Each row is where one point has got to under a steady rotation. How many ticks took it there?
The counts run from 0 to 109.
[ -8.3  -2.7 -36.8   4.3  31.8 -10.5  26.1 -72.7 -18.3  -7.1 -29.1  11.0
  -7.6   2.5  21.1  28.4  -1.8  27.4  -9.1  21.7 -18.2   1.0  -6.1 -10.4
 -46.8   9.1   7.5 -30.4  29.2  16.0  -2.6   0.6   4.4  -6.6  -7.0   6.0
  13.8 -16.5 -22.6 -41.9   8.7 -12.1  10.0  28.0 -27.6 -27.7  -6.3   8.0
 -10.6  -7.0  -9.8 -10.9 -14.7  -8.4 -19.6  16.3 -15.7  20.7  16.5  18.0
 -11.5  10.9  13.5 -10.6 -36.0   0.7  19.0  23.2 -22.4 -22.9  -4.1   7.3
 -16.5  10.0 -15.7] | 109
[-16.1   2.8 -28.7   8.2  12.8   9.8  20.9 -40.1 -32.2  -7.8 -16.6  16.2
  -3.0  27.9  38.1  19.3   5.2 -13.9   4.3  16.9   3.7  10.0 -19.6 -13.4
   2.3  12.3   9.2   0.9  36.9  17.7 -55.0  -9.0  -8.5   8.0   0.5  -2.1
  17.6 -26.0 -32.7 -26.3  28.7  -6.9  11.2  24.3 -16.0 -25.4 -23.8   1.9
 -29.5  12.5 -22.3 -31.4  -4.2 -13.4 -14.8  -2.2 -30.9  -1.5  -5.8  24.8
  10.8   1.2  15.2   7.4 -28.1  -4.5  14.4  31.5 -20.2  -2.5 -23.4 -14.1
 -31.2  16.0 -11.8] | 39
[-15.7   2.0 -54.2   6.1  24.3  -6.9  13.5 -71.5 -19.2 -18.2 -14.7   0.4
 -15.2   0.9  14.7  27.3   0.6  13.2  -1.4  -5.3  -4.4   7.6  -2.2  -2.6
 -27.9  -6.1  27.7  -8.4  17.6  23.8 -10.4   7.5  15.8  11.3   1.0  29.1
  10.5 -15.6 -10.1 -33.5   9.2 -20.6  10.1  16.3 -24.8 -31.8 -19.6   3.2
  -4.2   3.4   4.5 -31.0 -24.9  -6.5 -26.4  -2.2 -22.5  -0.3   0.2  27.4
 -12.0   8.7  16.7 -20.3 -33.3  15.0  18.9  25.0 -28.6  10.8 -11.9  -8.4
 -44.5   0.4 -18.5] | 89
[-10.5   9.9 -41.1  38.3  11.4   9.3  19.4 -47.8 -25.4   2.0 -30.0   7.4
 -13.2  20.6  25.5  27.0  18.0  18.5  -1.5  26.6  15.0  15.7  -7.4 -11.0
 -20.4 -14.4  19.4  16.3  37.5   5.3 -28.1 -21.8  16.2  10.8  -6.6   9.3
   9.3 -16.5 -23.5 -28.2  28.5  -7.9   3.7  20.3 -26.7 -50.0   1.9  -1.8
 -31.9  10.8   6.7 -18.3   1.8 -14.4 -22.5   5.8 -22.3  12.2   3.7   4.7
  -2.6  17.5   3.4  -1.7 -16.5  -1.5  25.8  21.5 -13.7  -0.2 -37.2 -13.7
 -27.2  19.9  -5.9] | 70
[ -4.4  -2.6 -30.0  21.2  -7.7  13.1  -6.8 -49.4 -21.5   2.4 -14.8   4.6
   0.3   5.4  30.5  11.4  29.5  16.7   7.0  30.7  -0.5  26.4 -22.4   8.0
 -17.3  -2.4  34.8  24.1  41.1   8.9 -20.8 -13.4  12.3   7.6 -15.6  24.2
   6.2 -27.7 -35.0 -38.1  13.4 -23.3  12.4  27.3 -39.1  -1.2 -10.1   3.5
 -31.5  22.2  19.3 -26.1  16.2  -5.2 -22.9   0.8 -20.3   5.0  -8.9  29.0
  -1.6  17.4   2.6  -0.9 -26.4   5.1  25.3   4.1 -10.7 -11.3 -21.7  -9.6
   0.7  -0.3  11.5] | 85
[ -7.8   3.1 -13.3   1.1   8.6  26.0   6.8 -52.2 -23.4   7.3  -9.8   4.4
  -3.5  11.4  35.9  24.9   8.6   5.5  -1.5  34.3 -11.0  -9.2   1.2  -0.4
 -13.6  -6.7  42.9  -8.6  16.0  15.5 -33.8  -9.4   7.3  12.0  -2.6  45.3
  18.7 -24.7 -35.3 -51.4   6.8 -15.4  -3.9  40.4 -21.9 -12.2 -23.7  11.6
 -42.5  17.1   7.1 -11.9  24.6  -3.6 -42.0   5.4 -14.5   1.6  -0.5  29.4
  -2.3  14.3  17.0 -10.3 -28.0  -0.1  12.1   7.8 -11.1 -17.6 -21.7 -12.5
  -7.9  11.0   5.7] | 52
[-35.6   2.9 -37.1  14.3  13.0   0.1  11.0 -40.0  -4.7   3.1 -13.8  -4.0
 -13.1  20.8  20.8  20.0   1.3   2.4 -12.9   8.2   0.9   5.7  -6.6 -13.2
  -1.1  17.3   6.8  -9.9  32.8  -7.0 -32.0   5.8  -4.7  29.3 -41.6  -6.7
  31.2 -11.1 -32.7 -36.9  24.2 -11.8  16.6  25.1 -37.7  -4.8 -35.0  -3.4
 -51.3  13.3  11.3 -19.5  -3.9  -5.2 -21.8  -2.6 -24.9  14.7   4.5  11.7
 -15.7  10.0  25.4  -0.1   6.7   1.6  42.6  19.0 -36.7 -10.5  -4.7  -5.2
 -22.2  14.2 -12.2] | 81
[-29.8  27.1 -33.1  14.7  30.4 -27.4   7.6 -42.5 -23.7  -8.0 -26.2 -13.2
   9.9  -4.4  13.9  39.8   1.6   5.1   2.4  -1.6  -0.5  16.0  11.0  -9.0
 -28.3   1.1  29.1   1.6  17.7  16.3 -31.8   0.1   6.5   9.7  -7.3  26.7
   5.0 -24.0 -25.5 -46.2   2.0 -34.9   3.5  24.8 -37.0  -7.9 -42.8  19.1
 -24.1  19.7  12.6 -17.4  -7.1  -6.2 -22.3   0.6 -30.2  -1.4 -12.0  19.7
   4.8   5.0  26.0  16.5 -16.6   0.0  26.4  -1.3 -30.7   2.7   2.4   4.3
 -17.5  11.9 -11.9] | 42
[-15.6 -15.4 -34.5  12.4  -7.2  -6.5   3.0 -41.0 -20.1   7.3  -5.9  11.9
  -7.7   2.6  29.0  14.6  15.5   8.4 -27.8  24.9  -0.5  -2.3  -1.6 -16.2
 -15.7  20.8   7.4   0.8  29.4  -5.9 -20.8  -1.8   3.2  14.8 -19.0  17.8
  33.3 -27.6 -28.3 -32.4  20.2 -24.2  29.3  39.1 -38.8   1.4 -15.3 -11.9
 -30.1  14.1  16.2 -30.5  19.2  -3.0 -31.4  12.9 -24.4  14.4   7.1  28.5
 -10.1   6.2  28.9 -13.2   7.9  -1.0  23.4  17.7 -23.3 -26.7 -23.1  12.0
 -20.1   7.9  -2.4] | 65
[-22.6   3.2 -22.4   5.2  -9.7  23.0  21.2 -45.9 -13.5   5.3 -17.9   1.6
 -12.6  10.8  33.3  36.6  11.9   7.9  -3.0  31.5   2.6 -10.7  16.5  -4.0
 -20.7   6.6  16.5   3.1   0.8  14.1 -34.3 -12.9   4.1  12.9   0.1  32.7
  21.5 -16.6 -17.4 -52.6   8.1  -9.7  -6.4  39.2 -10.8 -23.1 -25.0   5.9
 -39.8  21.9 -11.3 -11.9  19.6  -0.9 -45.1   5.8 -14.1  17.7  10.1  19.6
 -10.0  16.0  23.6 -21.5 -26.7   2.3  28.1  18.9 -22.3 -19.3 -21.8  -5.0
 -26.5  21.0   2.0] | 51
[-14.2   4.5 -28.6  27.0  -0.9  23.0 -15.0 -49.8 -11.6   3.5 -16.5   1.6
  -4.8  10.1  26.0  22.2  23.6  17.3   7.4  32.4  -4.3  16.0  -0.9   7.0
 -18.5  -2.1  26.6  13.9  14.9   3.7 -30.2  -0.2  15.2   2.0 -12.2   7.8
   8.5 -28.0 -27.5 -52.2  -7.0 -21.2   8.1  32.7 -43.4  -3.3 -19.1   5.7
 -37.3  21.4  23.0 -11.7  13.1 -11.3 -30.0  -4.9 -19.8  16.2 -16.5  28.7
  -6.9  22.8  17.0  -0.6 -20.1   4.0  31.7  -7.6 -13.5  -8.7 -15.7 -15.4
   1.9   3.5   8.4] | 84
[-12.6   6.4 -19.7   7.9  15.3  21.5   5.2 -45.9 -27.8   4.5 -22.7  13.8
  -0.9  16.1  26.4  28.3  14.7  -1.2 -11.3  34.3 -12.3   3.4  -8.2  -1.3
 -15.0  -2.7  43.5   4.3  30.8  12.7 -21.6 -21.7  12.5  13.1  -6.4  44.0
  24.2 -39.3 -43.7 -36.7  19.5 -26.8   0.9  26.9 -20.2  -9.3 -28.0  11.9
 -30.4   3.7   2.1 -14.2  14.2  -9.9 -26.2  -0.8 -14.4 -13.6  -7.4  22.5
  -9.2  10.7  15.0   4.7 -24.9   6.8  10.7  -2.6  -9.9 -12.6 -33.9 -13.7
  -4.9   7.9  -1.2] | 53
[ -5.9   5.2 -39.1  18.7  -1.6 -24.0  -1.8 -46.1 -34.8  -9.0  -0.6  28.7
  -5.0   6.9  32.7  21.4  11.4   2.4   7.9  25.0 -10.8  13.8 -12.2 -11.9
 -11.6  12.7   3.5  11.3  31.1   9.9 -28.7   3.5   0.7 -15.9   4.2   4.4
   7.1 -33.3 -15.8 -31.1   8.0 -18.0  28.8  26.7 -34.8  -4.7 -16.9  -4.4
 -15.4  20.0  -7.2 -42.1   7.3  -7.2 -29.1   4.2 -36.3   7.9   3.5  48.6
  12.5  -2.3  29.6  -3.7 -22.6  -3.4  20.0  20.5 -25.6   0.4  -4.6 -12.2
 -35.4  -5.3  -8.9] | 24
[-31.2   4.9 -24.6  24.2   4.7  16.6   3.0 -46.9  -4.2   3.1 -19.0  -4.7
  -3.9  11.2  33.2  25.8  14.2   7.7   2.8  30.0  -4.9   9.1   6.2   5.6
 -19.5  -2.1  12.7   1.8  11.1   9.5 -29.6   1.6  17.9  -2.9 -22.7   4.3
  18.4  -8.9 -16.4 -57.6   2.5 -17.4  -0.4  31.1 -38.1 -14.3 -28.0   8.0
 -34.7  25.6  20.5  -0.8   9.5  -4.9 -31.7  -2.6 -23.8  23.4   2.5  28.2
  -9.7  21.9  23.0 -13.7 -17.3   7.4  35.3   0.9 -19.0  -7.5   4.5  -5.4
 -14.0  13.1 -13.2] | 83
[-28.8  -6.6 -56.0  15.4  12.6   7.5  12.0 -51.3 -20.5  -0.8 -21.8   2.0
  -0.3  -4.8  15.8  20.2  -0.4  12.0 -26.5   7.8  -2.6  -0.7   5.1 -13.8
 -10.7   4.0  12.9  -3.6   5.6  12.5 -20.4   0.3  14.3  37.0 -20.0   8.7
  14.6  -6.0 -22.0 -36.6  38.6 -19.1   4.8  32.0 -23.2 -26.1 -10.8 -16.2
 -32.7  14.0  -6.6  -7.3  -9.7  -6.8 -29.1   4.7 -23.7  11.9  20.3  -0.8
 -13.5   7.9   6.3 -15.2   1.2  12.4  22.5  24.6 -28.9 -27.5 -19.8  10.5
 -39.9  16.6  -3.3] | 49
[ -8.3  15.9 -33.1  25.9  18.7 -27.9  19.8 -42.1 -34.3  -9.6 -17.5   1.6
   3.1 -10.7  22.0  16.4  21.7  20.0  -4.4  20.8  -6.1  15.3   3.3  -5.4
 -36.8  20.5   3.2   3.0  37.7   3.5 -21.4 -15.7  -1.9  -5.6 -18.1   9.6
   5.2 -38.7 -31.3 -42.0   6.5 -29.6  17.6  35.3 -54.2  -3.7 -22.2  13.5
 -22.5   1.9   1.0 -35.0  11.8  -7.9 -13.1   5.6 -17.3  19.5   0.8  27.2
  -1.6  -3.2  21.1   7.5 -18.3   4.2  31.7  14.4  -2.1 -23.8 -11.7  16.2
  -8.6  15.7   4.0] | 44
[-17.9  -2.3 -31.5  -7.6  22.2  26.2   2.1 -48.1  -4.5   4.8   0.5   1.6
  -9.7  18.0  23.9   9.4   6.9  14.2  -1.1  13.0 -15.2   4.8 -14.9  17.5
 -23.3   6.8  17.3   4.9  36.1  21.2 -28.9   2.2  -9.0   2.7  -1.8  -5.3
  19.7  -2.2 -32.8 -35.0   6.8  -6.1   4.9  40.2 -46.7 -19.3 -25.5   9.9
 -26.3  20.0  -7.7 -26.9   5.8 -12.1 -29.8   9.2 -35.0  23.8  -8.8  36.3
 -11.0  15.9  27.8 -29.9 -17.7  -2.2  25.2  14.1 -15.0 -20.5 -17.6  -8.7
 -13.9   3.2  -1.4] | 99
[-14.7  -5.7 -48.5  16.4  -1.0 -10.6 -10.1 -34.6 -33.3   0.1  -9.5  -1.1
  -5.8  -5.8  23.9  36.8  -3.0   0.4 -28.2  19.7  -4.1  -0.3   6.9 -16.9
 -20.1  16.4  18.3   6.3  25.4  -1.1 -18.7   6.5  -0.2   9.5 -17.9  17.6
  13.3 -32.0 -32.2 -36.2  19.2 -28.6  19.9  32.6 -41.3  -0.4 -12.9 -12.3
 -39.4  14.7  22.3 -26.9  19.3  -5.1 -32.8   6.3 -20.6  18.4   2.6  11.3
  -7.7  13.0   7.7   5.8   9.7  10.2  22.9   9.3 -25.8 -21.8 -19.6  -3.1
 -12.4  -4.2   7.1] | 64
[-29.8  29.8 -19.9   6.5  28.9 -13.7  11.3 -49.7 -23.1   0.1 -26.1  -6.6
   3.4  12.7  29.7  48.1  -6.4 -10.2  13.5   6.2  -9.9  13.2  -1.2 -18.2
  -5.8  -1.2  15.7 -10.8  18.7  16.0 -35.8  -5.0 -10.9   6.0  -3.3  21.7
   9.7 -22.8 -25.1 -51.0   9.5 -29.4   8.2  21.2 -22.8 -12.5 -39.0  12.4
 -26.3  20.3   4.7 -23.4  -3.5  -5.6 -16.3  -8.8 -33.6   0.0  -7.7  24.5
  10.8   4.3  30.3  12.8 -18.2  -2.2  18.3   6.8 -28.7  19.6  16.3 -10.6
 -21.4   6.9 -22.7] | 41
[-27.5   6.3 -48.1  30.5   3.1  -4.3  27.0 -55.4 -27.9   0.7 -26.3  12.5
 -16.3  19.2  22.4  24.7  12.2   9.5  -2.5  13.9  -4.9  27.5  -8.6  -8.7
  11.2  -6.0   3.6   8.3  15.7  35.4 -27.4  -8.7   5.6   1.9 -20.5  -0.5
   2.0 -19.3 -10.0 -34.2  23.7 -19.9  14.1  13.4 -17.3 -33.7  -5.0   4.0
 -18.9  16.3  -0.7 -36.3 -13.5  -3.6 -16.6  -4.0 -25.8   1.3  13.5  34.7
  -2.3  -5.5   5.2 -12.0 -26.5   3.2  26.3  17.9 -38.8  15.3  -5.0  -9.8
 -42.6   7.6 -22.5] | 8
[ -9.3  -7.5 -41.1   6.5  25.8  10.2   4.1 -49.1 -23.5  -3.9  -7.2  -0.3
 -27.4  14.2  25.9  34.4 -21.7   9.4 -10.4  22.0 -11.6  -8.3  -5.6 -11.7
 -27.9  25.0   6.6 -14.6  28.7  14.0 -13.2  27.8  -2.9 -21.2   2.3   5.8
  23.3 -29.5 -28.9 -22.5  11.3 -14.7  21.1  34.3 -45.7 -20.1 -25.3  -7.4
 -25.9   0.8  -9.5 -30.6  10.7  -9.9 -20.8  14.9 -14.8  19.9   4.6  24.3
  -5.7  20.6  12.8 -10.2 -23.1 -10.2  23.2  26.9 -15.4  -0.1 -21.5 -10.4
 -13.2  -4.5  10.0] | 78
[-26.3  -0.5 -50.7  20.7  21.3  20.0   8.0 -50.8 -29.4  -6.0 -18.6   3.3
   3.2  17.1  15.6  19.6  -3.6  -1.8  -9.3  13.7  -4.7  32.0 -21.4  14.1
  -2.1  -7.0  26.1  -3.7  27.1  35.6 -38.8  -1.1   8.3  11.5 -22.3  -4.1
  -2.6 -17.1 -41.0 -24.8  31.2 -20.5  -2.4  20.7 -29.3 -29.5 -27.8   6.0
 -34.3   8.0 -13.0 -17.1 -15.6 -13.5  -6.7  -3.7 -27.8  -2.1  -3.2  24.4
  -8.2  13.6   4.8  -8.7 -12.3   4.7  30.7   1.0 -20.5 -19.8 -19.3 -11.1
 -11.4  -2.2   1.7] | 101
[-16.9  -4.5 -23.5   0.7  21.8   6.6   0.3 -53.1 -13.8   0.9 -19.1  26.1
  -3.6  -0.2  24.3  17.0  -0.9  -2.8  -9.3  24.3 -16.0   0.4   0.9  16.0
 -39.7   4.0  28.1  -7.2  15.1   6.8  -6.4   2.3  11.4   3.8  -6.5  11.5
  28.4   3.7 -24.0 -38.8  14.5  -9.2  -0.5  35.2 -37.4 -11.0 -30.0   3.6
 -25.5  14.5 -10.8 -16.8  -4.3 -23.4 -36.1  11.1 -36.8  -0.4   7.1  44.0
  -9.7   1.5  28.0 -39.0 -36.1  21.7  14.6   9.1 -20.8 -25.8 -15.0   6.0
 -24.7  15.7 -13.3] | 35
[-23.4   4.1 -48.7  32.0  16.0   5.2  21.4 -46.1 -30.1   0.4 -27.1  10.0
 -14.1  21.9  19.9  13.5  19.2   9.3  -4.2  17.8   3.6  35.1 -27.0  -7.6
   4.4  -1.4   8.1   8.1  40.0  37.6 -30.4  -2.2   5.3  14.0 -21.6  -3.4
   0.3 -10.9 -29.7 -17.5  34.3 -22.7  25.1  17.8 -27.2 -32.6 -11.8   4.7
 -28.9  11.3   3.2 -34.9  -4.5 -14.4 -15.0   1.3 -25.6  -0.7   8.2  36.5
  -1.9  -4.3   6.2 -13.5 -13.0   1.2  21.1  15.7 -27.2  -0.8 -25.8 -12.9
 -26.7  -4.2 -13.5] | 7
[-18.4  19.5 -45.6  12.5  -4.9 -11.0  19.4 -59.8 -25.7 -14.4 -21.9  -6.9
 -18.4  -7.6  18.7  40.3  15.8  15.4  12.4   5.1   3.4   6.2  15.7  -9.9
 -19.7   0.1  34.6   5.0   8.9  19.9 -20.2   2.2  13.1  11.4  -0.9  38.6
   2.3 -28.2 -11.2 -48.7  -3.5 -33.6  12.4  29.1 -23.7 -17.6 -21.5   8.3
 -19.1  12.0  22.0 -39.0   6.0  -5.3 -32.3  -1.9  -0.6   3.0   5.4  16.9
  -2.3  10.0  15.0  -4.3 -23.7   5.2  25.2  14.4 -25.8  10.8  -3.7  -6.8
 -29.5   3.3  -0.5] | 10
[ -8.8  -0.9 -21.2   2.2  17.3 -10.8  23.5 -62.4 -26.0  -3.4 -23.3  11.3
 -27.4   2.3  25.9  14.8   8.5  12.8  -4.2  31.5 -12.2  -8.4  -9.6 -15.9
 -22.9  15.4   7.4 -17.7  36.3   1.2   1.9 -19.9   8.9  -3.4 -20.0  18.2
  25.6 -33.5 -22.1 -34.5  12.8 -18.1  13.5  25.6 -31.7  -1.2 -26.8  15.5
 -27.9  -5.6   5.4 -35.2   7.0 -16.2 -22.4  11.1  -1.8  -0.8  20.9  40.9
  -8.5 -12.0  16.4  -1.5 -28.5  10.9  21.4  20.7 -17.7 -16.1 -12.4   5.1
  -1.1  12.6  -3.4] | 13
[ -4.5   2.3 -47.8   4.5  14.4  -9.2  -0.3 -49.9 -22.6 -12.2   3.2  15.7
 -14.1  -2.0  20.8  24.4  10.0  19.0  11.4   8.0  -6.2  15.1 -14.4  -8.2
 -16.4  22.0  11.0 -11.4  44.6  24.6 -29.3   9.9  -7.9 -10.9   7.1  20.1
   8.9 -29.1 -20.0 -34.8  -1.4 -22.8  20.9  30.3 -31.7  -9.2 -29.3  12.6
  -1.2   9.4   1.1 -48.6   1.7   3.1 -26.9   0.9 -30.1   9.4  -3.9  47.8
  -1.7   3.0  25.7 -12.2 -20.2   0.9  14.3  24.2 -32.8   6.2  -3.2 -10.6
 -31.4  -9.4 -12.5] | 25
[-11.8  -8.7 -44.9   7.5  16.0  -3.1  16.9 -68.9 -17.9   1.1 -21.7  13.5
 -22.1  13.5  19.5  19.0   8.9  11.4   2.1  15.7  -6.9  15.3 -18.4  -8.7
 -18.3   2.1  16.4  -9.2  29.6  31.9  -6.3  11.2   5.0   0.8  -8.3  14.3
  17.4  -8.6 -13.4 -22.8  20.8 -22.2  13.4  19.2 -22.5 -31.4 -16.6   1.1
   0.0  20.0   5.2 -36.1 -18.2  -7.1 -21.4  11.7 -41.0 -10.2   3.1  41.5
  -3.8  -0.6  13.1 -18.8 -27.4  11.3  11.6  15.8 -38.5   8.3  -3.5  -3.4
 -41.9  -4.6 -25.9] | 88
[-11.6  -4.4 -46.0   0.4  37.9   7.7 -12.9 -54.3 -16.1  -7.4 -19.8  12.1
 -21.5  17.5  23.4  21.3 -14.0   8.9 -16.2   2.1   4.4 -11.3  -3.4 -10.0
 -33.2   5.9  28.6   3.7  39.7   0.9  -7.3  19.0   8.8   8.1 -13.6   9.2
  24.9  -7.7 -24.9 -28.0  13.4 -16.6  12.3  26.4 -40.1 -23.3 -16.4 -28.6
 -26.7   1.0   7.3 -29.3 -12.8 -13.2 -22.0  14.9 -22.8  15.7  -9.7  -5.9
 -13.4  28.4  14.9  -8.9 -15.2   2.6  25.6  21.7 -12.0   3.0 -23.1  -4.2
 -15.3   6.6  -8.0] | 16
[-15.9  26.9 -46.0  21.8  28.9 -28.2   7.5 -43.3 -33.8 -14.7 -23.8 -11.9
  12.1 -15.4  18.4  28.3  10.9  11.3   1.7  11.6   1.9  18.5  12.4 -11.0
 -37.0  10.4  18.1   7.3  30.4   4.5 -29.1  -4.3   3.2   2.0  -4.5  11.7
   9.6 -37.6 -26.7 -44.0  -4.0 -31.5  11.4  23.0 -43.8   0.1 -25.9  14.0
 -20.5   4.4  11.2 -22.8  -2.9 -16.4 -21.9   5.8 -20.3   4.7  -8.0  13.0
   5.7   8.2  26.2  14.3  -7.0   3.6  29.7   7.4  -7.0 -18.3  -8.2   7.3
  -8.5  16.9   3.2] | 43
[-12.4  27.4 -36.7  -8.9  30.0 -11.2  13.6 -49.2 -14.8  -9.1 -13.3  -4.0
  -0.2   9.5  26.8  27.4  -0.3   9.2   5.7  -1.6  -6.9   8.4   1.3  -9.9
 -39.1   3.4   9.5  10.4  33.4  17.1 -15.1   1.6  -6.4 -12.1  20.3  18.0
  16.2 -20.9 -24.9 -27.4   1.7 -17.3  27.8  28.7 -44.3 -28.9 -17.9   4.6
 -16.1   8.4  -6.0 -33.0  -1.7 -11.3 -29.3  18.6 -31.4   4.0 -14.6  10.0
   5.2  16.6  30.3 -14.0 -25.5  -0.4   3.5  27.9 -18.7  19.5 -20.7  -6.9
 -39.6  11.8 -13.4] | 57
[-18.4  -5.3 -19.3  -0.5   9.6   3.1  -1.7 -58.2 -28.0   5.5 -20.3   4.9
  -9.0   1.7  20.1  13.2  11.8  -1.2 -15.6  11.3  -1.8 -16.4  -4.9   1.3
 -12.8   7.6  27.2   6.9  33.8   1.1 -10.8 -11.1  -0.2  30.1 -39.7  25.9
  30.5  -3.2 -27.0 -44.7  36.0 -35.8  -5.9  27.2 -44.2   4.3 -20.4 -14.9
 -35.0   6.9   2.7 -40.4   5.0  -6.5 -25.7  15.3 -30.1   8.1  -4.2   7.9
  -7.7 -12.6  17.0  -3.2 -10.6  14.6  16.7  19.2 -20.5 -31.6 -18.6  12.0
 -11.2   9.6  -8.4] | 33
